In the data rows, the value 128 means zero.
Here are some points, one per row:
[ 86  76 125 169 108 124 108  99  72 141 142 111 103 164 190 182 140  61
 137 135 126 141 105  98 125 161 119 163 128 145 146 100 146 110 126  66
  83 118 130]
[ 97 184 102 131  98 158 162  81  78 161 124 123 126 137 155 140 130 112
 130 145 200 137 164 158 129 141 154 149 149 214 165 193 104 138 144 120
 157 108 188]
[ 79  95 111 138 101 139 111 118 149 138 188 143 102 126 105 160 105 113
 156 119 169  73 119 113 177 194 146 175 144 128 149  86 168 143 168 105
 123  91 131]
[158 164 118  95 131 124 115 165 129 116  62 161 122 104 118 159 108  31
  97 100 103 113  85 109 150 151  96 106 118 165 140 117 150 176  78 120
 111 175 123]
[121  91  89  94 143  76 129 153 109  69 158  76 173 241 108 145  96 100
 108 137 155 176 133 115 148 118 100 141 119 118 135 117 132 142 144 187
 162  75 180]
[130 105  81 165  98  71 158 161 131 126 130 169 136 115 125  51 121 102
 111 102 153 112 138 117 125  97 145 109 144 120 136 114  93  83 112 103
 155 179 100]
[171 134 144  76 152 103  98  80 146 106  95 185 144 156 103 100 136 164
 117 132 133 204 143  99 199 158 154 140 128  73 109 199 109  90 144 140
  85 155 128]
[ 62  84 129 118 117 155  89 112 148  97 142 199 207  98 158 114 142 134
 111 111 119 122 164 129 103 105  73 155 105 130 164 133 142 108  85 132
 160 110 145]
[142 166 174 129 176  97 118  98 166  89 159 179  80 142 151 161 142 144
 100  64 132 110 101 136 199 100 111  60 152 147 121 130 117 126 180 141
 101 131 129]
[104 108 107 100 107 151 192  92 142 181 149 107 124 137 179 177  67 157
 141 109 145 155 143 129 124 140 103  97 145  68 155 100 144 140  99 122
 167 204 106]
[127 108 172 126  75 135  85 180  64 165 192 167  98 119 128 142 133 128
  88 129 111 163 115 151 101  90 131 125  80 122 121 162 120 170  90 123
 114 113  93]
[131  87 156 165 145  95 171 167 159 126 142 107  99 135 129 165 155 125
 138 199 175 193 161 220 144 111 108 138 156 140 136 118 142 104 193 118
 126 106 118]
[107 123  90  86 131  93  74 106 138 156 161  87  85 123 126 100 166 132
 110 155  94 145 103 158 127 112 148 102 157 141 112 140 137 213 146 129
 140 136 104]
[153 189 205 110  95 143 135 135 162 148 117  91 140 159 129 151 133 136
 199 144  75 137  79  86 103 111 135 100 149  98 149 153 126  97 177  66
 160 128 119]
[164 115 137 138 137  87 136 149 158 198  91 174 105 139  96 134 130 103
 160 128 136 133 165 126 133 125 120  94 122 130 167 127 213 119 105 174
 138 115  67]
[118 155 153 177  61  81 127 125 164 111 133 134 102 125 123 104 108 101
 147 167 159 123 155  83 142  47 119 140  91 139  30 151 131 124 158 137
  82 141 100]
[142  75 134 114 129 158 102  89 176 122  67 150 132 104  85 125  91 122
 125 125 135 127  81 121 108  57 108 137 160 162 186 113  74 144 112 123
 168 173 120]
[187 129 186 102 111 137 152 120 100 172 131 107  92 123 112 119 160 148
 111 136  81 134  98 142 142 141  68 177  97 132 101  71 121  89  63 189
 131 138 163]
[154 140 111 128 133  88 112 172 121 144 106 115 132  95 136 120 149  99
 175  76 145 104 139 116  93 195 149 132 142 137 118  98 122 139 127 173
 181 153 145]
[115 140 101 197  62 185  81  97 118 112 116 134 155 117 147 147 128 155
 144 100  99 181 107 144 146 130 159 131 161 103 199  81 163 125 146 157
  86 151 159]
[148 114  77 143 160 159 140 144  97 137 126 135 100 102  97 193 114 144
  69 156  62  84 167 134 102  89 154 214 179  95 142 129 174 101 172 135
 137 164 116]
[143  77 161 100 139  95 127 146 143 110 130  83 159 132 142 156 140 124
  93 104 110 174  78 151 104 143 172  66 149 175 113 130 144  59 103  99
  99 116 152]
[131 141  82  30  98 128 108 105 144 132 151 154 126  97 106 138 158 114
 226 134  76 125 138 173 169 101 126  78 107 141 100  90  78  78 126  89
 148  76  80]
[152 117  74 127 149 171 154  96  79 149 239 162 168 155 157 113 130 130
  87 170 175 149  73 103 161 138  86 108  89 135  67 134 157  89 190 160
 124 185 144]
[150 136  91 168 170  98 116 152 143 167 103 187 145 141 199 106 135 146
 138 142  77 122 120 171  88 154 152 167 104 165 100 151  77 132 125 109
 152 171 114]
[111 181 151  91 132 161 131 165 184 150 163  98 159 146  76 112 167 169
 127 120 163 111 159 135 139  87 178 185  84 158 171 108 161 128 123  88
 140 149 133]
[181 146 126 136  98 128 163 104 138 160 142 161 191  93  89 153 130 141
 103 125 103 184 155 106 103 150 154  74 119 163 139 102  93 210 146 127
  75 115 132]
[137 116 119 150 165  94 138  76 132 136 125 148 172 103 144 137  80 107
 127 177 168 144  67 188 120 135 112 123 113  74 172 126 159 162 181 137
 129  99 123]
[158  89 140 112 113 126 178 120 149  55 162 109 107 108 137 129 172 164
 145 137 150  81 134  99 108 159 104 134 144 169 146 134 117  94  66 180
  91 119  77]
[105 114 100 148 127  89 150 112 103 167 122  96 135 137 177  98 170 182
 102 133 109  92 110  55 120 118 139 156 173 100 183 165  84 161 122 122
 129 116  68]
[113 165 140 126 168 102 145 171 117 116 109 157  67  93 158  77 120 172
 113 140 136 191 154  88 165 155 104 110 121 130 113 111 180  98 109  41
 143  77 184]
[ 79 110 168 148 120 107 145 102 110 157 102 125 183  99 109 143 130 160
 138 113 128  41 144 193 136 136 128 112 111  67 132 135 109 179 135  89
  69 154 171]
[133 116 205 100  75 124 119  98  43 129 102 147 179 166 128  80 135 180
 119  70 154  68 139 153 112 124 134 168 165 162  72  70 160 157 155 128
 161 134  76]
[150 162  91 155  98 113  68 139  94 149 138 131  99 162  83 138 122 157
 146 113 162 102 111 125  61  94 103  62 116  86 133 132  90  91 101 125
 143 126 160]
[ 90  87 192  78 149 172  92 157  82  92 146 106 115 105 132  95 104 142
 175 125 171 135 196 135  70 155  66 172 160 143 103 172 123 127 134 114
 115 155 121]
[167 120  98 107  99 163  96 108 127 152  54 130 145 142 120  92 100 127
 102 180 161 120 135 119  93 125 185 128 103 142 115 108 151 102 108 103
 105  77  59]
[ 89 119 142 180 131 169 130 131  95  80 152 101 124  82 145 146 109 101
  98 130  97 130 149 161 157 137 136 122 108 144 183 136  90  90 140 151
 148 161  77]
[154 139 122 137  74  62 146  75 104  52 134  95  80  88 162 132 102 128
 157 124 111 144 161 134 122 109 154 174 133  85 120  80 146 168 129 100
 143 123 137]
[115 113  80 129 128 135 105 132 174  75 104 156 101 200 141 138 171 161
 196 129  99 108 143 125  96 128 137  68 129 168 131 176 211 189 123 130
 122 180 148]
[128 110 108 173  82 152 127 135 200 136 144  80 109 124  98  81  55 164
 121 113  72 122 145 147 144 130 104 148 147 156 112 140 130 173 122 100
 121 111 169]
[151 144 120 118 113 128 101 121 146 126 132 105  87 126 187  97 132 125
 120  96 129 116 150 166 146 116 131 173  53  95 179 105 130 158 119 130
 106 157 107]
[102 174 132 135  81 107 197 139 121 146 114 148 130 113 131  66 114 112
  98 109  70 134  96 166 108 143 120 107 109 146 155 182 153  96 197 163
 129  89 124]
[175 114 138  96 123 138 143 173 157  80 127 163 107 132 120 106 221 114
  95 180 127  75 133 128  86 177  76 128 158 109 124  83  95 133 146 108
 156 101 168]
[128 184 123 165 115 132 100 129 140 117 163 155 167 128 111  68 119 105
 146 141 128 147  72 110 109 106 161 154 180  99 173 120 140 144 102 152
 116 141 132]
[112 166  88 117  86 152 124 125 195 142  82 120 128  99 149 157 161 129
  58 108 165 113 102 167 108 112 121 148 182  82  67 165 143 114  70 142
 145  87 123]
[152 176 152 117 159 138 127  89 152 111 171 121 116 178 143 118  88  74
  87 128  96 105 221  87  91 144 111 120 127  98 130 142  89 135 117 105
  79 102 126]
[221 107  96 136 151 132 168 157  78 101 173 145 184 118 136 185 104  95
 167 102 184 147 113 127 208 118 123 173 152 123 117 217 133 150 123  71
 133 105 157]
[141 126 151 150 106 198 129 145 132  86  91 134  84 143 150 108  84 128
 172 159 137 104  86 139 118 144 181 112  80 120 131 132  98 160 126 163
 160  77 111]
[105 130  81 141 253 169 163 141 152 138  78 109 104 132  97 133 164 140
 153   9 134 215  68  90  88 103  82 160  85 111  82 113  95 128 190  86
 103  81 104]
[107  78 124 108  71  85  96 122 156 163 107  99 156 101 136 187 116 121
 136 158 124 108 147  85 151 162 154 173  81 119 125 157 113 121 226 161
 150 131 161]
[143  99  94 139 148 164 129 131 111 171  67  78 123 162 109  44 177  68
 146 133 111  97 156 162 177  94 126  91 139 106 135 135 122 100 120 147
  90 142 158]
[185 136 139 144 144 122  64 155 129 138 124 104 112 114  86 109  90 167
 101  88 142 139 130  98 180 185 114  48 138 151 112 159 123  93 169 113
 141 138  95]
[ 98 149 131 132 159 120  93 103 119 176 142 107 141  84 154 160 119 142
 185 200 166 137 118 126 141 136  68 176 149 147 135  86  90 121  88 158
 101 142 148]
[ 97  95 144 128 147 113 204 112  89 135  98 178  64 156 101 125 146 109
 101 144 129 125 134  82 123  71 165 113  91 137 124 126 111 124  77 136
 164 112 166]
[153 152 142 139 228  83 113 121 119 111 114 104 172 125 102 155  94 201
 124 116  89 109 112 112 166 111 123  97 106 192 126 146 171  95 100 134
 120  74 143]
[ 73 148 127 188 129 144 131  74 109  77 104  79 175 120  53 145 223 101
 117 166 115 144 152 116 145 159 118 122  85 110  93 130 128 169  76 109
 216 160  77]
[ 51 144  93 123 114 121 148 213 105  98 101 147 156 190 117 181  75 161
 114 152 134 150 114 157 176 154 127 148 162 125 138  84  86 135 145 142
  88 137  96]
[ 81 178 126  52 143 148 141 153  74  86 108  85 138  49 135 110 109 120
 124 152 148  95 136  92  96  88 139  94  99 106 127 123 150 135 139 159
  95 160 134]
[115 105 188 149 190 173  95 169 166 148 139 136 153 111 164 116 145 101
 140 118 122 111 159  98 137  79 214 100 173  93  70  89 119 145 128 173
 176 110 148]
[ 94 127 159  98 150 106 153 123 114 103 160 144  54 137  39  98 107  99
 160 131 121 138  91 155  70 192 197 159 115 146 102 159 134 102 105 113
  77 169 128]
Along one direction, these points spread out more than along any other. Take the direction at right angles to it along which they spread out most. Go by this last direction. How many in every 100 of the points above lie lower along it than each point below? Round to a whole number. More than half of the points above lie lower than the first one.
[ 97  95 144 128 147 113 204 112  89 135  98 178  64 156 101 125 146 109
 101 144 129 125 134  82 123  71 165 113  91 137 124 126 111 124  77 136
 164 112 166] 12
[102 174 132 135  81 107 197 139 121 146 114 148 130 113 131  66 114 112
  98 109  70 134  96 166 108 143 120 107 109 146 155 182 153  96 197 163
 129  89 124] 55
[115 140 101 197  62 185  81  97 118 112 116 134 155 117 147 147 128 155
 144 100  99 181 107 144 146 130 159 131 161 103 199  81 163 125 146 157
  86 151 159] 80
[ 94 127 159  98 150 106 153 123 114 103 160 144  54 137  39  98 107  99
 160 131 121 138  91 155  70 192 197 159 115 146 102 159 134 102 105 113
  77 169 128] 35
[115 113  80 129 128 135 105 132 174  75 104 156 101 200 141 138 171 161
 196 129  99 108 143 125  96 128 137  68 129 168 131 176 211 189 123 130
 122 180 148] 23
[ 51 144  93 123 114 121 148 213 105  98 101 147 156 190 117 181  75 161
 114 152 134 150 114 157 176 154 127 148 162 125 138  84  86 135 145 142
  88 137  96] 90
[128 184 123 165 115 132 100 129 140 117 163 155 167 128 111  68 119 105
 146 141 128 147  72 110 109 106 161 154 180  99 173 120 140 144 102 152
 116 141 132] 47
[142 166 174 129 176  97 118  98 166  89 159 179  80 142 151 161 142 144
 100  64 132 110 101 136 199 100 111  60 152 147 121 130 117 126 180 141
 101 131 129] 75
[181 146 126 136  98 128 163 104 138 160 142 161 191  93  89 153 130 141
 103 125 103 184 155 106 103 150 154  74 119 163 139 102  93 210 146 127
  75 115 132] 62
[ 62  84 129 118 117 155  89 112 148  97 142 199 207  98 158 114 142 134
 111 111 119 122 164 129 103 105  73 155 105 130 164 133 142 108  85 132
 160 110 145] 52
[153 189 205 110  95 143 135 135 162 148 117  91 140 159 129 151 133 136
 199 144  75 137  79  86 103 111 135 100 149  98 149 153 126  97 177  66
 160 128 119] 40
[143  99  94 139 148 164 129 131 111 171  67  78 123 162 109  44 177  68
 146 133 111  97 156 162 177  94 126  91 139 106 135 135 122 100 120 147
  90 142 158] 7
